(in the rows, 128 means zero)
Each run below is a few steps of one of 7 hidden systems, one row a step.
k213, seq 1 (9 x 26):
[[ 84 108 100 118 113 148 130 121 153 132 148  91 164 168 149 130 151 155
  150 111 105 125 105 109 134 115]
 [ 91 113 142 124 117 136 118 128 129 106  90 143 135 107 120 152 133 149
  141 152  87 157 138 154  78 130]
 [159 126 140 152 153 110 156 139 103 107 120 169  90  97 131 113 117 128
  103 151 146 120 120 160 112 136]
 [141 154  99 125 122 137 139 134 140 141 152 112 103 126 164  97 144 106
  115 130 172  99  99 133 167 142]
 [100 162 122 105 110 149  89 137 155 156 116  99 135 118 130 149 157  98
  150 116 134 139 160 111 145 126]
 [136 113 171 137 143 101 116 155 116 136 115 144 159 127  91 150 133 116
  133  95 110 152 183 111 121 109]
 [140  75 131 146 127  91 169 127 125 119 155 135 164 167 126  98 107 144
  104 102 123 112 130 124 125 124]
 [ 79 104  79 122 118 147 159  97 153 119 132 113 122 147 155 119 120 159
  127 151 111 110 104 132  97 127]
 [ 98 143 127 134 151 163 123 137 119 116 102 144  89  85 147 157 158 140
  144 171 116 141 103 154  95 126]]
k496, seq 2:
[[121 104 147 137 133 143 120 153 127 125 134 129 162 150 154 122 177 147
  129 118 119 148  83 149 136 129]
 [140 100 129 125 134 117 142 174 127 141 129 132 127 139 150 122 149  93
  122  90 125 133 136 121 180 112]
 [156 121 146 138 154 109 152 153  88 128 150 136 103  89 128 133 121  83
  126 121 129 100 118 137 129 112]
 [124 124 135 166 138 128 155 154 109 106 142 141 118 105 153 118 156 144
  132 149 130 107  88 165 100 138]
 [121 143 101 147 141 121 148 158 148 131 146 135 124 140 169 104 179 157
  121 111 165 123 120 137 157 129]
 [142 162 134 112 160 122 116 137 122 158 174 116 132 115 147 125 163  99
  112  93 168 116 113 123 155 109]
 [126 108 178 139 143 138 117 147 108 143 164 109 168 121 139 127 167  87
  120 114 124 111  85 151 102 118]
 [136  70 151 167 140 117 157 185 115 121 142 137 161 159 145 115 164 129
  128  99 111 129 107 138 146 119]
 [169 118 128 133 159 103 156 178  89 115 140 154  96 107 151 130 140 117
  128  97 126 134 113 135 188 107]]
k116, seq 3 (9 x 26):
[[ 87 151  96 108  94 117 129 120 151 117 144 108 144 114 154 123 143 159
  143 125 122 125 122 147 114 132]
 [147 150 125 105 121  95 125 142 102 117 134 127 121  93 118 146 112 121
  153  99 110 141 151 122 161 113]
 [152 108 162 142 157 143 118 138 121 156 121 131 131 147 105 132 130  82
  113 119 142 125 147 102 141 120]
 [114 106 135 139 127 155 124 110 150 137 132 119 161 174 133 109 146 150
  111 138 138 126 101 128 111 139]
 [119 134 113 108 113 111 136 107 119  94 126 141 128 112 134 127 112 177
  134 138 104 149 111 156 114 130]
 [136 132 132 133 148 112 144 152 107 121 111 155  90  84 128 143 121 107
  127 132 124 131 154 140 126 118]
 [127 130 125 158 143 148 141 153 138 155 141 114 115 135 144 118 157  92
  122 129 161  93 126 114 138 130]
 [117 144 103 108  99 130 124  97 144 137 158  89 149 141 135 112 119 134
  135 122 138 108 111 116 136 135]
 [121 136 134  89 116 103 107 109 127 123 121 128 151 117 101 146 103 137
  135 105 105 157 165 122 123 114]]
k199, seq 4 (9 x 26):
[[ 92 123  72  92 144 140 135 145 150 130 125 125 121 154 181 143 164 165
  142  89 110 165 115 114 194  89]
 [124 113 149 110 145 147 129 171  97 147 116 123  84  68 151 158 140  25
  132 131 104 112 115 147 132 103]
 [161 142 177 197 154 108 141 148 125 153 160 133 145 131  98  96 142  95
   98 129 194  76 162 123  92 144]
 [101 137  97 134 107 105 132 124 161 140 179  90 199 188 137 109 156 182
  145  72 141 119 145  93 152 118]
 [ 75  62 125  78  98 138 129 149 131 124 112 105 156 125 165 149 141  84
  139 105  47 149 104 157 121  99]
 [153  60 172 180 162 121 176 171  98 108 110 178 104 116 133 108 131  89
   87 156 123 110 111 174  83 130]
 [130 162  71 185 162  96 190 142 140 119 176 143 108 143 159  91 155 195
  121 115 194  85 129 116 149 126]
 [ 59 162  65  64 129 136 119 134 175 165 138  96 116 113 194 149 171  97
  130  86 136 136 145 123 163  83]
 [142  82 207 120 171 152  98 171 116 175 111 132 137 121 120 148 160   4
   94 106 124 137 146 132 121 102]]
k139, seq 5, 9 rows:
[[147 153 109 137 177 120 146 119 104 101 145 168  99 115 149 123 144 203
  117 136 147 149  86 146 142 116]
 [147 128 126 166 104 182 121 125 143 122  78 135  87 145 124 109 125 140
  130 197 151 124 112 133 131 183]
 [139 149 141 138  75 122 111 145 155 159 131  88 149 134 112 104 127  65
  136 117 160  91 174 108 146 160]
 [118 161 134 123 167  86 119 120 135 151 173 130 173 132 109 142 148 155
  122  69 152 135 180  98 122  88]
 [121  86 163 151 182 142 128 113 115 113 118 165 155 158 107 146 140 188
  111 137 104 165 111 131  80 112]
 [149  49 160 144 110 137 157 145 113 119 109 139 120 136 137  98 107  65
   96 157 108 105  89 164 108 152]
 [150 128  86 131 133 102 181 156 119 138 165 116  81 112 162 101 115  72
  115 107 159  74 128 122 180 116]
 [141 195  95 168 167 146 129 142 116 125 153 127 102 132 132 140 168 201
  170 128 165 125 113  92 178 120]
 [148 173 178 169  97 155  72 129 137 123 101 134 161 136  94 115 166 174
  146 168 160 152 123 141 110 189]]
k803, seq 6 (9 x 26):
[[103 116  72 140  77 163 146 109 175 112  90 116 108 172 150  98 118 179
  135 174 137 121 117 124 136 171]
 [131 134 110 198 127 175 157 145 120 110  90 132  59 113 117 131 121 135
  162 205 136  85 123 117 107 162]
 [161 102 188 162  95 152 110 133 105 107  65 148 116 111  81 126  97 106
  134 194 108 136 130 151  89 181]
 [135  80 142 147  53 151 117 114 159 108  78 124 166 194 113  89 109 162
  128 164 109 147 118 138 123 190]
 [113  96  77 184  85 187 163 125 143 112 103  95  96 174 131 117 108 161
  174 189 112  81 100  92 135 167]
 [126 101 130 165 112 179 147 124 106  99  63 132  57  95  93 153  73 112
  163 221  85 101 127 122  77 154]
 [144  80 154 140  71 133 132 108 134  83  44 173 120 135  99 104  75 155
  111 197 101 166 135 174  84 190]
 [145 105 100 177  43 155 152 124 161  94  87 124 117 183 141  66 109 186
  138 193 142 111  94 146 145 215]
 [134 123 112 201  77 214 137 142 136 121  71  95  59 133 109 121 108 105
  180 234 134  67 110 104 116 197]]
k121, seq 7, 9 rows:
[[167  95 163  95 166  84 128 131 107 121 128 179 143 130 128 122 119 126
   73  87 123 177 129 155 143 104]
 [169  84 163 157 123 182 117 161 117 145  79 131  99 150 118 124 128  61
  124 161 126 124 113 118 163 157]
 [ 91 153  89 143  69 156 129 109 161 120  99  97 107 120 123 124 112 145
  164 181 130 100 146 121  99 169]
 [101 182 106  90 140  87 113  90 151 120 137 150 146 112 128 135 131 199
  112 104 146 172 165 141 109 110]
 [171 122 190 113 166 134  87 142 102 143 135 150 161 142 123 131 165 119
  101  96 136 176  97 142 154 115]
 [134  79 171 164  89 169 119 143 122 138 116  93 156 152 108 118 128  75
  146 156 105  94 103 123 110 161]
 [ 74 104  90 139 108 124 161 100 160 112 105 125 129 142 114 134  93 167
  137 151  98 117 171 114  73 127]
 [136 138 113  93 172 115 129 110 116 102 104 186  99 113 138 142 126 194
  105 130 122 192 120 147 142 106]
 [187 142 176 119 106 143  92 144 105 129 105 144 113 105 134 103 140  84
  107 151 152 149  87 172 159 171]]
k803, seq 8:
[[148 131 155 169 102 117 137 177 108 106 126 135 138 108 138 108 158 136
  150 137 127 120 107 165 131 159]
 [143 140 148 134  76 136 102 129 134 140 121  92 147 131  96 121 111  90
  153 134 131 107 151 109 137 158]
 [117  95 125 128 147 173 118 101 148 147 101 124 127 178 105 140 115 130
  118 141 122 140 142  86 124 122]
 [112  94 118 142 149 145 153 125 108  99 124 142 121 137 139 141 130 178
  141 148  90 139  87 137 112 115]
 [123 132 115 128  82  99 156 129 111  95 134 120 116  84 132 118  97 128
  147 145 105 101 123 161 102 146]
 [148 137 114 114  94 118 131 114 154 131  91 138  94 124 121 101  89  96
  101 148 155 121 168 133 140 159]
 [148 138 132 144 139 173 105 131 145 136  86 151 104 155 134 117 155 148
  114 159 162 155 113 127 154 156]
 [116 134 161 181 119 163 114 150 122 125 127 114 153 130 121 133 172 149
  162 157 125 117 100 136  99 152]
 [125  84 155 164  99 128 141 140 118 129 124 103 159 143  89 134 103  99
  153 132  95  95 155 104  99 138]]
k139, seq 9 (9 x 26):
[[127 126 157 148 162 141 123 114 116 127 120 147 126 117 105 141 130 140
  118 153 130 131 127 133  80 126]
 [111  83 131 150 109 130 154 143 142 129 124 122 138 141 144 106 133 102
  115 139 123 102 123 144 103 141]
 [153 116 114 123 129 108 149 142 121 132 153 123 127 142 144 110 122 113
  119  94 139 119 121 119 180 119]
 [155 165 131 144 172 139 123 126 102 127 134 144  98 112 118 142 138 154
  136 137 150 134 118 115 146 121]
 [118 142 146 170 112 150 122 138 139 126 106 127 131 124 119 119 150 144
  141 167 144 116 132 139  96 161]
 [130 118 135 127  90 105 128 131 157 141 135 112 170 155 126  95 127 109
  111 106 147 115 154 127 133 147]
 [145 123 135 114 178 111 126 113 122 149 152 141 139 147 112 135 122 128
  100  92 145 138 148  96 142  95]
 [127 102 155 168 178 151 140 142 102 121 122 148 119 126 116 150 144 141
  132 150 114 127 111 128  94 111]
 [137  94 139 159  95 119 161 161 123 111 129 126 132 126 151  94 133 108
  125 142 124  96  99 165 120 157]]
k121, seq 10, 9 rows:
[[118 132 112 120 104 138 120 128 166 152 144 101 154 165 152  99 154 118
  116 110 157 120 124 120 157 141]
 [ 95 125 125  98 123 130 111 129 129 137 137  99 154 122 122 163 135 114
  156  98  92 137 144 108 126  98]
 [130 122 156 156 168 125 140 132  87 120 149 137 131 103 105 155 130 140
  145 132 108 115 119 124  89 105]
 [147  93 123 162 135 119 174 133 115 111 141 143 120 145 143  94 120 142
  108 141 136 102  96 142 123 139]
 [128 108  86  97 100 119 151 129 147 123 104 131  94 133 154 108 100 104
  111 125 124 130 142 133 167 134]
 [130 176 116 105 134 136 105 135 129 140 102 132  86  87 124 152 131 102
  140 133 144 142 165 119 151 123]
 [138 192 146 156 136 135 105 135 124 142 154 114 139 110 121 125 169 145
  147 131 173 111 123 124 126 144]
 [115 123 129 129 116 113 128 118 141 141 183  94 190 162 133 108 144 142
  127  92 137 107 115 118 123 123]
 [103  69 131 108 157 124 146 128 116 135 142 118 150 144 128 154 119 108
  127  93  80 129 128 108 116  82]]
k199, seq 11:
[[101 166 107 131  97 117 127 102 195 130 107 145 135 138 147  83 143 169
   84 154 189 135 160 166  95 172]
 [133 103  95  91 157 143 118 127 147 138  87 148 110 177 134 148 124 150
  120  99 115 190 157  83 205  97]
 [152 132 144 116 156 158 119 134  60 124 154 104  88  74 119 168 109  78
  169 143  88 102  68 116 136  99]
 [129 183 171 173 100 124 108 129 140 138 136 121 146  91 105 104 150 118
  124 167 183  90 148 160  60 180]
 [126 127 113 120 101  95 118 114 176 131 113 137 182 192 104 112 122 190
  119  84 143 172 200  98 165 137]
 [124  72 108  66 125 144 131 105  87 107 133 108 123 130 138 160  84 118
  153 115  42 152  65 114 162  89]
 [132 125 163 165 131 162 136 131 102 109 108 147  82  74 132 121 130 100
  120 210 130  98  72 183  53 162]
 [141 186 105 179 141  99 144 134 172 124 107 173 115 146 111 104 148 207
  114 133 207 139 202 117 141 159]
 [121 157  69  41 134 117 108  97 130 141 146 100 119 128 139 162 105 134
  150  69 108 163 141  79 214  80]]
k213, seq 12:
[[ 93 121 118 110 124 167 115  70 165 134 100 128 119 139 128 120 112 134
   92 179 138 130 122 142  67 146]
 [144 168 127 182 172 156 134 142 101 117 111 151  74 101 111 152 144 166
  161 170 146 120 128 110 127 133]
 [177 149 141 117 100 108 122 164  86 114 159 114 128  97 151 112 142 103
  151 103 127 122  77 154 191 141]
 [117 152 129  61  82 124  83  81 170 161 118 101 151 128 122 116 105  80
   98 115 150 141 164 129 130 143]
 [129 122 137 153 185 143 118 114 132 149 105 144 123 158  69 168 115 146
  134 124 129 142 195  55 120 101]
 [162  67 151 171 137 115 164 159  74  98 167 126 168 166 121 119 130 163
  156 106  83 114  71 120 145 120]
 [ 93 124 102  85  59 123 132  70 149 103 138 105 149 122 156  95  98 152
  117 156 109 118  78 178  83 162]
 [110 180 101 108 173 172 113  89 136 128  79 160  43  83 122 165 114 153
  119 191 146 151 147 126  97 122]
 [211 149 175 165 173 155 112 188  70 134 133 148  95 113 123 132 171 100
  140 129 153 132  84 125 198 133]]
k496, seq 13:
[[110 143 119 114 140 139 132 121 124 136 126 123  93  88 130 146 118  93
  129 148 128 109 137 132 102 118]
 [110 138 140 169 122 132 133 131 141 128 130 124 147 130 116 118 147 152
  134 149 145 108 142 131  83 146]
 [143 147 118 122 118 117 118 117 137 124 142 125 152 158 128 109 135 175
  130 107 145 146 121 116 162 134]
 [126 126 128  72 132 136 104 110 126 140 131 118 127 119 136 141 123  95
  116 112 116 149 116 130 146 109]
 [112  86 157 144 132 143 132 142 128 139 107 127 134 126 112 142 126  83
  123 141 108 117 147 128  89 125]
 [153 115 131 174 120 116 152 145 113 104 118 140 128 142 106 120 114 165
  151 135 120 120 138 114 141 144]
 [139 161  91  94 116 113 130 115 117 103 128 136  95  98 148 125 112 156
  135 128 126 146 112 142 161 130]
 [ 88 146 113 104 135 143 121 110 161 149 118 128 107 104 149 131 139  97
   99 146 152 122 145 146  93 125]
 [125 133 149 171 140 148 121 121 146 153 139 113 157 163 100 118 144 135
  126 136 161 102 146  96 104 140]]
k116, seq 14, 9 rows:
[[126 109 139 184 181 109 158 143 141 129 118 173 137 156 102 128 140 172
  103 121 150 133 187 109  96 115]
 [129 164 128 137 177 149 125 115 110 124 169 137 117 113 163 123 177 170
  117 143 161 124  51 157 114 119]
 [116 112 107  76  82 111 147 123 121 118 136 109 105  77 165 114  94  60
  114 135 105 102 102 176 122 129]
 [106 116  94 136 120  82 166 156 163 143 122 130 128 138 128 125 118 104
  123  83 138 109 222  96 146 109]
 [138 164 131 137 191 137 108 110 116 154 187 114 158 155 113 146 162 175
  139  90 158 129 115  74 149  93]
 [142  95 182  80 120 133  93  89  97 131 152 111 174 123 121 126 112  97
  103 125  98 142  65 160  93 124]
 [119  56 137 127 103  84 166 156 155 107  86 171 150 150 142  98 118 127
   84 112 106 159 166 167 117 138]
 [135 138  84 167 205 120 178 136 117 109 143 173  81 137 152 129 147 204
  119 128 154 129 113 114 150  99]
 [122 154 121 114 162 141 139  98  93 138 186 104  87  64 147 136 115  79
  119 155 140  69  70 144  80 105]]

Which system made each run below?
seq 15, 2 rows:
[[ 98  79 122 182 101 129 171 146 152 114 101 133 135 150 122 112 118 136
  133 156 111 101 156 128  87 150]
 [156 167  84 133 145 100 143 112 124 108 137 148 105 137 112 126 103 201
  140 116 150 139 153  94 173 120]]
	k496
seq 16 (2 x 26):
[[147 164 132  93 117 114 120 107  93 126 147 110  93  55 116 140  82  68
  138 139 122  98 121 137 116 124]
 [ 55 165  72 117 138 138 143 122 161 130 139 112 110 102 168 145 160 160
  145 137 135 117 134 134 100 104]]
	k139
seq 17, 2 rows:
[[142 129 120 146 125 110 148 167  97 107 119 135 103  96 121 149 119 125
  169 118 101 125 149 117 159 117]
 [158 141 147 160 144 145 125 130 119 153 136 119 116 131 104 120 126  96
  125 140 166  94 136 102 135 141]]
	k116
seq 18, 2 rows:
[[ 90 138  92 159 134 166 145 149 155 132 135 112 118 145 170 118 183 157
  144 147 148 107  99 126 128 133]
 [ 90 131 122 122 142 111 131 178 145 143 103 142 120 101 146 155 165 100
  136 100 121 146 189 129 133  96]]
	k199
seq 19, 2 rows:
[[142 143 114 118 101  68 162 123 132 121 147 134 116  93 134  92  91 105
   99 117 157  97 162 153 119 140]
 [109 152  98  99 171 118 126 123 161 165 134 136 114 132 145 137 146 116
   97  93 168 141 175 104 153  93]]
	k116
seq 20 (2 x 26):
[[104 117  64 102 152 124 175  94 145 120 101 147  51 107 136 140  71 119
  105 150 123 113 168 113 114 103]
 [141 191 108 122 164 134 122 157 127 125 108 168  62  80 168 131 174 144
  119 141 173 155 121 156 169 128]]
	k121
seq 21, 2 rows:
[[118 111 123 147 107 133 132 141 136 135 116 106 138 145 103 137 115 113
  155 123 112 113 168  91 134 127]
 [136 135 152 116 133 108 116 120 100 127 171 113 167 117 118 136 131 131
  138 100 117 124 107 129 122 111]]
	k139
seq 22 (2 x 26):
[[150  96 158 111 121 118 116 137 141 149  95 145 133 138 116 116 113  66
   90 114 135 144 167 130 143 135]
 [155  99 136 162 155 141 150 115 100 129 162 114 138 166 105 123 110 142
  136 125 125  99  98  89 138 120]]
	k199
seq 23, 2 rows:
[[101  82 138 144 111 144 143 123 143 125 106 127 135 138 129 118 121 113
  115 157 111 114 128 145  79 143]
 [114 156 101 151 113 103 152 147 141 104 131 141 126 117 143 114 145 185
  142 129 140 128 143 143 128 140]]
	k116
seq 24 (2 x 26):
[[117 122 160 128 149 129 121 109 135 129 124 151 141 117 129 119 139 131
   88 148 143 134 116 167  66 133]
 [105 118 104 118 119 113 154 158 143 113 122 144 117 112 181 111 159 138
  116 123 129 139 114 171 137 128]]
	k116
seq 25 (2 x 26):
[[141 146 145 112 112  98 113  76 127 119 134 130 151 120  81 120  79 145
  116 133 134 131 157 125  90 143]
 [134  87 108 128 138 139 155 111 154 138 131 136 122 176 154  87 124 123
   78 133 154 116 102 128 141 134]]
	k803
seq 26 (2 x 26):
[[104 131 116 135  99 137 135 158 120 121 139  95 129 105 148 139 146 114
  172 130 102 105 111 136 132 127]
 [107 107 143 131 122 104 143 142 148 135 112 142 135 113 128 122 127  95
  100 127 132 122 174 150  84 129]]
	k199
seq 27, 2 rows:
[[ 75 100 114 129 159 166 121 116 169 146 127 125 166 189 151 135 178 179
  117 118 126 156 114 113 118 106]
 [133 118 133 120 120 108 143 119  74  80 165 128 147 103 130 138 113 180
  159 127  72 131  61 159 109 118]]
	k116
seq 28, 2 rows:
[[135 146 132 101 120  85 128 151 145 143 137 143 134 108 156 104 149  94
   92  91 163 135 154 157 149 127]
 [147 136 148 148 129 142 109 162 126 156 127 107 142 147 110 138 153  96
  155 102 137 123 155  84 176 125]]
	k121
seq 29 (2 x 26):
[[113 142 109 125  98 128 142 134 129 125 121 111  94  85 136 127 110  88
  142 153 125  96 142 141 114 140]
 [122 168 108 143 140  99 142 138 144 131 136 141 122 115 126 124 142 157
  127 112 165 122 176 117 129 125]]
	k121
seq 30 (2 x 26):
[[114  72 142 165  84 108 167 154 127 104 110 128 146 130 122 114 108 119
  139 139  90 106 146 147  91 149]
 [155 116 103  99 122  99 156 105 114 129 183 105 132 139 146  97  94 111
  106  98 138  98  96 123 165 118]]
	k139
seq 31, 2 rows:
[[145 154 142 103 167 134 106  97 108 142 146 131 119 112 109 147 118 118
  117 124 140 136 120 113 127 107]
 [149 160 159 136 109 148  88 122 119 135 136 109 150 127 111 121 145 129
  144 141 146 127 104 130 134 155]]
	k199
seq 32, 2 rows:
[[ 74 128 110 106 103 101 135 147 149 118 126 122 151 104 156 137 152 138
  142 106 100 141 149 155 106 111]
 [145  80 146 108 145 107 146 145 124 130 113 163 118 126 146 115 121  85
   77 112 126 144 132 158 135 118]]
	k199
seq 33:
[[151  88 158 126 121 112 131 119 123 121 119 144 153 147 118 109 111 125
  100 123 121 141 122 143 122 139]
 [135 111 103 149 124 141 156 120 121 107 135 126 115 151 140 112 119 168
  138 146 121 116  91 124 141 137]]
	k199
seq 34:
[[139 131 142 111 143 154 107  83 162 153  74 157  91 134 105 118 100  99
   67 170 171 142 166 128  99 150]
 [ 99 160 135 142 121 181  81 143 173 142  74 139 136 149 148 130 201 166
  131 156 155 176 128 142 132 157]]
	k121
seq 35, 2 rows:
[[140 171 137  91 124  75 128 104 125 106 145 164 127  70 150  98 126 148
   81 129 163 142 115 203  93 143]
 [ 92 102  63 129 142 160 159  97 186 137  83 143  77 173 141 120 104 152
   98 161 148 126 165  96 126 128]]
	k139
seq 36, 2 rows:
[[147 141 188 112 122 105  96 118 115 158 162 109 176 111  98 123 126  67
  109 101 145 111 142 134  99 129]
 [113  77 125  98 144 129 122 129 160 162 130 122 169 191 140 126 144 107
   95  74 125 153 146  97 164  97]]
	k803
